Small tables with named rows and columns. After each table, cells are looked up by row and column.

menozi.tsv
	gasa	rodogep	turib	gibivi	pok	sozuko	fos	bem	famegal
pebebur	404	422	22	384	380	464	408	392	411
sakale	294	157	302	395	168	249	278	225	214
tor	263	101	381	367	135	223	230	191	163
tikozu	355	277	137	410	261	358	348	304	308
loba	167	167	949	96	66	131	207	76	176
tupeta	383	392	100	347	352	456	377	362	380
gam	267	129	356	349	181	246	224	220	176
kup	398	420	39	372	382	462	399	390	406
teb	261	74	382	374	112	224	220	176	143

What is the famegal of tikozu in menozi?
308
What is the famegal of gam in menozi?
176
What is the pok of tikozu in menozi?
261
What is the bem of kup in menozi?
390
What is the rodogep of tikozu in menozi?
277
What is the pok of teb in menozi?
112
What is the fos of tupeta in menozi?
377
What is the gasa of tikozu in menozi?
355
What is the famegal of tor in menozi?
163
What is the pok of tupeta in menozi?
352
What is the gibivi of tupeta in menozi?
347
What is the famegal of loba in menozi?
176

zokidap =
,rikab,vumudoz,bipal,kor,tif,fak,tidag
budilab,150,157,158,174,161,164,169
loted,163,168,167,181,172,169,174
papobo,170,173,174,189,177,174,177
tid,193,212,111,87,187,130,166
zunirar,153,138,88,29,112,77,77

What is the vumudoz of zunirar in zokidap?
138
What is the rikab of loted in zokidap?
163
What is the bipal of papobo in zokidap?
174
What is the tidag of loted in zokidap?
174
What is the rikab of tid in zokidap?
193
What is the kor of loted in zokidap?
181
What is the bipal of budilab in zokidap?
158
What is the bipal of zunirar in zokidap?
88
What is the fak of papobo in zokidap?
174
What is the tif of tid in zokidap?
187
What is the fak of budilab in zokidap?
164
What is the tif of loted in zokidap?
172
What is the fak of loted in zokidap?
169
What is the tif of budilab in zokidap?
161
What is the tidag of zunirar in zokidap?
77
What is the tidag of tid in zokidap?
166
What is the rikab of budilab in zokidap?
150
What is the kor of zunirar in zokidap?
29

bal:
|  | bip | paba | laz |
|---|---|---|---|
| zon | 0.272 | 0.267 | 0.455 |
| mefa | 0.754 | -0.643 | 0.240 |
| giz | 0.567 | 0.236 | 0.462 |
| tukana | 0.477 | 0.429 | 0.655 |
| bem | 0.661 | 0.173 | 0.318 |
| nives | 0.544 | 0.474 | 0.777 |
| bogof | 0.668 | 0.834 | 0.080 |
| funotur | -0.441 | 0.727 | 0.470 |

What is the paba of zon in bal? 0.267
What is the paba of giz in bal? 0.236
What is the paba of bem in bal? 0.173
What is the laz of tukana in bal? 0.655
What is the bip of bogof in bal? 0.668
What is the laz of nives in bal? 0.777
What is the bip of nives in bal? 0.544
What is the bip of mefa in bal? 0.754
What is the bip of zon in bal? 0.272
What is the paba of bogof in bal? 0.834
What is the bip of bem in bal? 0.661
What is the laz of bem in bal? 0.318
What is the bip of tukana in bal? 0.477

vuz =
	lam	lovisa	bifezun	sumu	musor	zelepon	tul	keb	bifakat	gem
sumif	7.1	7.1	7.1	7.1	7.1	7.2	7.1	7.1	7.1	7.1
tidabib	7.7	8.2	4.7	4.4	8.1	8.3	8.5	8.5	8.2	7.5
gibin	7.8	7.2	9.1	5.2	7.4	9.5	7.3	8.7	8.4	4.6
rad	7.8	8.2	6.7	6.5	9.0	4.0	2.2	9.7	8.0	6.4
rirub	5.4	7.3	6.8	7.0	8.3	5.3	5.3	8.9	8.1	6.3
nim	7.8	7.1	9.1	5.2	7.4	9.5	7.3	8.7	8.4	4.6

tul of tidabib = 8.5
lovisa of rad = 8.2
sumu of nim = 5.2
lam of gibin = 7.8
tul of gibin = 7.3
gem of gibin = 4.6
musor of rirub = 8.3
gem of rirub = 6.3
bifakat of sumif = 7.1
bifakat of tidabib = 8.2
lam of sumif = 7.1
zelepon of rad = 4.0
musor of rad = 9.0
zelepon of tidabib = 8.3
musor of tidabib = 8.1
musor of sumif = 7.1
tul of rirub = 5.3
bifezun of gibin = 9.1
gem of nim = 4.6

